Here are some points, one per row:
[-21  28  -5   3   9 -24 -27  15 -38  43  21   4 -27 -16 -25   6  -5   9
   9  33  10  53   4 -35  24  25  17 -14  -3 -19 -10  16  15  20 -66  -7
   4  30 -15  24   9 -42   7  16 -19   1  35  18]
[  1 -22  -7   3  40  25 -22  -6 -15   5  -2 -57  -1 -43   0  29  -8 -46
   6  -2  44 -15 -14 -67 -11 -12 -37 -10  39  -2  14 -12  -1  19  13  -2
  27  -7  39  -5  37 -32 -11 -23 -22  -9 -35 -34]
[-20 -32  37 -49   1  15 -18  24 -19   1 -35  11 -43  -3  15  42  34   6
 -23  12  41 -32 -45  19   1  -7   9 -22  15 -14   4 -12  20 -10  13   5
   4   4 -17  33 -11  -9 -16 -12  20  20  11 -13]
[ -1 -43 -33  10 -77  31 -44 -18  19  -4  17 -12  19  34  12   2  -9 -24
 -18  30  72  -8   0  15  19  -3 -25   8 -17  -9 -22   2 -28 -12  -4  -5
  18   1 -16  17  17 -43 -22  13   4  38  22 -44]
[  5 -42 -13  13  34  13   1  -7 -18  27   3 -30  48  19  28  13  18 -43
  48 -24   4  13   4   9  23 -25  16   1  -9 -10  33  17  45  15   6  17
  -9  -7  -8  54 -41 -22 -15  20  27  18 -31  24]
[ 21  -1 -16   3  -9   8 -56  -3  -6 -11 -24 -28   6 -11  13 -29   7  32
   3   5  55  24 -64   4   5 -29  21  39 -23  17  72   2  45  12 -17  -7
  38 -29  35 -14  20 -19 -13  12   2 -22  28  -8]
[ 16  18   6   1 -41  15  21   4  19  10   7 -42  -6 -37  31  33 -15  -4
   7  49 -28  11 -29  -1  27 -13 -21   6  13  55 -13  12  -1 -10 -51 -32
 -37   5  13   8   8  22   8  24  23  10   7 -22]
[-12  -8  12  -3  39   7 -28  -7  -1 -30 -30  21   2   5  40   1 -15   4
 -35  -5 -47   8  11 -21  48   3  21  16  -7  -5 -35 -23  -8 -18 -36 -24
 -19 -16  -3  32  56 -17 -27  14 -18  11 -15   4]
[  3 -12   2  19 -54   3 -43   6 -20 -21   0 -37 -52  29 -14   4 -31  23
  40 -14  11  17  14 -46 -20 -21  22   9   7  18   4 -48  33   9 -55  22
 -32   8 -24  15   7   4  16 -15   4  -4 -22   7]
[ 22 -26 -54  44  25 -11 -15 -11  -7   6 -15 -51  16  15  -4  -2  43  28
   3  32 -10  -3 -23  20 -21  28   3  16  11  15 -48   0  12 -10 -17 -23
  13   0  -1   7   6 -27 -15 -40  35   6  11 -17]
[ -5 -19 -40   0 -11   2 -21  -3  10  26 -44  17  -5   1 -12 -23   0  11
 -30  12  18  18   2 -13   9 -31 -33   6 -32   5   5  12   6  23   7  -7
 -34 -16 -14 -18  49   2  79  -9  24  31 -20  -2]
[ -5  15  -4   9 -10  39 -41  11   6 -37   6  13  23 -16 -14  18   8 -18
 -23  -4   6  52  27  20 -24  -2 -24 -12  -5  37  35  -2  18 -35  15  35
   0   6  28  20  23 -44  28 -40 -15 -17  37 -32]
[ -8   4 -23   8  31  15 -24  -9  -1  -2  11 -16  35 -31  13   2 -15  23
 -29  28  -3 -58  18  -6 -14 -25  32 -24 -28  -4  26   5 -21   2 -66  61
 -23  12 -19  -1  40 -13  42  24  16 -15  28   1]
[ 12   2  23  22  12  17 -13   9   5   3  39  -3 -46 -31 -30   4  28  13
 -11   2 -14  -6  38  -9  44 -54   7  30 -34   5   5  12 -30  10  -7  15
   1   0   3 -29 -16 -15 -24  -3 -26  -6 -17  11]
[ -1  -2   1  15 -20 -21   7   4  12  -3  -6  -1  33  -8  27  -3 -45   3
 -15  14  59  62  -3   7  -9 -21  58 -36  22  13  -9 -14 -50  32 -14  -6
   4   5   3 -29  -8  -2  -4 -10 -13   3 -19  -9]
[ 20 -20  -3 -34  71  16   3  49  -3 -25   3 -17   5   2  -1  31 -41  -8
  11   4  45  17  20   4  21   4 -21  21 -22  -5 -10 -17  30  17 -29  -4
  37  15   1 -22  30 -44  19  -7  41   1   2 -34]
[  0  38 -17  -7  12   4 -52 -19   1  20  20  -9  -4  34 -21  16   3 -12
  11  23  25  -5  37   2 -11 -12  20  -6   0 -26  21 -32 -40   9 -30 -57
 -53 -48   6  -6  -8 -18  11  18  20 -23  -2 -40]
[  9  22  -4  16  37 -15 -57 -35  33 -23 -34  12 -30 -25  35  47 -11  36
  37  30  45   5  51 -16   6 -22 -44  -6  10 -41 -28  11  11 -28   0 -10
  -8  17   6  -7  10   3   8   5  -5  37  27  42]
[ 21   4  16   6  -6   7 -75  27  10 -13 -30 -10  19  -5  27  12   7 -22
  21  -3  -4  -6 -49   0  38  -9   4 -20   5 -17 -52  -3 -29  22   6  39
  -6 -10   0 -33   5 -55  23   4  18 -19  15  -2]
[-44   5   0  48 -17   6 -19  -8   4 -16 -13   0   4 -36  -4  43 -11  10
  18  -8  25 -32  15  17  10   1   9  27  -5   7 -14 -15  -5  51  22 -16
  50 -17 -23  40   6   2  63  22   0  -7  -1  -3]
[ 18 -19  13 -14  16  -8  -7 -22  25 -16  -6 -34  22 -30 -35  10 -21  23
   4  33   7  -9 -14  19  19  15  10  15  -2  11  35 -14   9  25 -40  10
 -56 -14   0  25 -38 -71  23 -17 -36  30   1 -35]
[ 18 -24   3 -12 -13 -61 -51   3   8  -4 -15 -55 -33 -34  43  53  -2 -29
 -31  46 -17  31  55  -9  15 -12  30  25  13 -14  35 -15  17  26 -11  15
  51 -13  17   7   4 -12  51 -19  30  13  -5  -1]
[ 37  13  46  41   2   2 -12  19  18   3  16 -28  -3  27  10  19 -10  20
  -6  37  21   9 -25 -38  16 -29 -29 -33 -16   8  57 -16 -35 -14 -53 -14
  37 -43 -22  23  -8 -18  42 -10 -19  -5 -11  -9]
[  2   3  -4   4   3  47 -37 -19   5  34 -29 -10  36 -27  12  60 -13  20
 -18  17  62  21 -15 -41  35   9  16  54  -1 -41 -41 -25  -7 -17 -29  20
  -3 -10  -2   1 -24  -8  18 -50  53  -7  -9 -18]
[-15  12  12  -4  26  48 -68 -13 -20  -1  50 -19  -9  17  14  24  12  26
   9  27  30  42   1  34  26  -6 -20   4   7  29  32 -30 -49  62 -11  16
  -7  -2  21  22  50 -20  26 -15  -6  17   3  33]
[ -7 -33  63   3 -21  29   9  -2 -35   9 -18 -72  21  13  10 -24 -11 -36
   4  29  23  -1  33  -3  -9 -31  -9  29  -1 -10 -15 -10  -9  27 -24 -50
  -8 -10   1   7 -12 -12  46 -37 -34 -23  52  11]
[-63 -13  -2  23  33 -15 -14 -42  46 -13  35   7  -5  36  18  20 -27 -23
  -7  25 -20  -5 -39 -27  22  19  30   8  16 -25  39 -10   6  19  -7  25
   8   1   5 -37 -11  -1   9 -32  10  11  14 -11]
[-24  -2  25  14  -8 -18 -59  15 -19  20 -24   2  22  23  31  35   8   7
   6  35  54 -44  48 -14  37  35   0  18   2  51  16   2   8   5 -51  -7
  -5  18  15 -16 -26   9 -20 -26 -21 -20 -25  -2]
[-36 -14  29  17  -7  22 -15  -7  22 -13  -4 -24  34 -16 -16 -13  29   1
  15  55  42  12  42 -29  27 -24  21 -21 -13  50  -4 -50  11  10  12 -12
   0 -24 -14  -6  15 -37   9   8  42  30  16  15]
[-24  23 -10 -25 -28 -16  -5 -12 -14   2 -33  -6   0 -18  19  30 -16  21
  24  11 -21   7  18 -50 -23  -5 -42  30   0  12  58  -8 -68  38 -37   5
  -1 -10 -15  -5 -12 -48 -39 -20  29   9  27  -4]
[-10  24   2  48  13  -6 -21  15  39 -26 -22 -22 -18  -8   5  15  12 -47
  -1   1  62  -8 -12   0  35 -43  29  27  13  15  52  -7 -47   8 -52 -25
 -31  25   1  32  36 -39   2 -57  25  25  -8   5]
[ 35  12 -24  19 -14  61 -17  -2  -9  -3 -42 -31  20  13  18  44   3   1
   2  19   5   3  18 -20  53   1  36 -12  19 -11  48 -19  45  60  29 -10
  -7  -3 -30  -8   7  -5  -1 -16 -13  20  36 -19]
Along one direction, these points spread out more than along any other. Take the direction at right angles to it along which they spread out most. Go by this last direction. How many in every 100 of the points above lie lower along it than each point below? Round to a whole number. More than half of the points above lie lower than the first one.
[-15  12  12  -4  26  48 -68 -13 -20  -1  50 -19  -9  17  14  24  12  26
   9  27  30  42   1  34  26  -6 -20   4   7  29  32 -30 -49  62 -11  16
  -7  -2  21  22  50 -20  26 -15  -6  17   3  33] 38
[-12  -8  12  -3  39   7 -28  -7  -1 -30 -30  21   2   5  40   1 -15   4
 -35  -5 -47   8  11 -21  48   3  21  16  -7  -5 -35 -23  -8 -18 -36 -24
 -19 -16  -3  32  56 -17 -27  14 -18  11 -15   4] 94
[ 18 -19  13 -14  16  -8  -7 -22  25 -16  -6 -34  22 -30 -35  10 -21  23
   4  33   7  -9 -14  19  19  15  10  15  -2  11  35 -14   9  25 -40  10
 -56 -14   0  25 -38 -71  23 -17 -36  30   1 -35] 16
[ 16  18   6   1 -41  15  21   4  19  10   7 -42  -6 -37  31  33 -15  -4
   7  49 -28  11 -29  -1  27 -13 -21   6  13  55 -13  12  -1 -10 -51 -32
 -37   5  13   8   8  22   8  24  23  10   7 -22] 47
[ -5 -19 -40   0 -11   2 -21  -3  10  26 -44  17  -5   1 -12 -23   0  11
 -30  12  18  18   2 -13   9 -31 -33   6 -32   5   5  12   6  23   7  -7
 -34 -16 -14 -18  49   2  79  -9  24  31 -20  -2] 59
[  5 -42 -13  13  34  13   1  -7 -18  27   3 -30  48  19  28  13  18 -43
  48 -24   4  13   4   9  23 -25  16   1  -9 -10  33  17  45  15   6  17
  -9  -7  -8  54 -41 -22 -15  20  27  18 -31  24] 25
[ -1  -2   1  15 -20 -21   7   4  12  -3  -6  -1  33  -8  27  -3 -45   3
 -15  14  59  62  -3   7  -9 -21  58 -36  22  13  -9 -14 -50  32 -14  -6
   4   5   3 -29  -8  -2  -4 -10 -13   3 -19  -9] 34
[  0  38 -17  -7  12   4 -52 -19   1  20  20  -9  -4  34 -21  16   3 -12
  11  23  25  -5  37   2 -11 -12  20  -6   0 -26  21 -32 -40   9 -30 -57
 -53 -48   6  -6  -8 -18  11  18  20 -23  -2 -40] 44
[-21  28  -5   3   9 -24 -27  15 -38  43  21   4 -27 -16 -25   6  -5   9
   9  33  10  53   4 -35  24  25  17 -14  -3 -19 -10  16  15  20 -66  -7
   4  30 -15  24   9 -42   7  16 -19   1  35  18] 91
[-24  23 -10 -25 -28 -16  -5 -12 -14   2 -33  -6   0 -18  19  30 -16  21
  24  11 -21   7  18 -50 -23  -5 -42  30   0  12  58  -8 -68  38 -37   5
  -1 -10 -15  -5 -12 -48 -39 -20  29   9  27  -4] 56
[ 21  -1 -16   3  -9   8 -56  -3  -6 -11 -24 -28   6 -11  13 -29   7  32
   3   5  55  24 -64   4   5 -29  21  39 -23  17  72   2  45  12 -17  -7
  38 -29  35 -14  20 -19 -13  12   2 -22  28  -8] 3
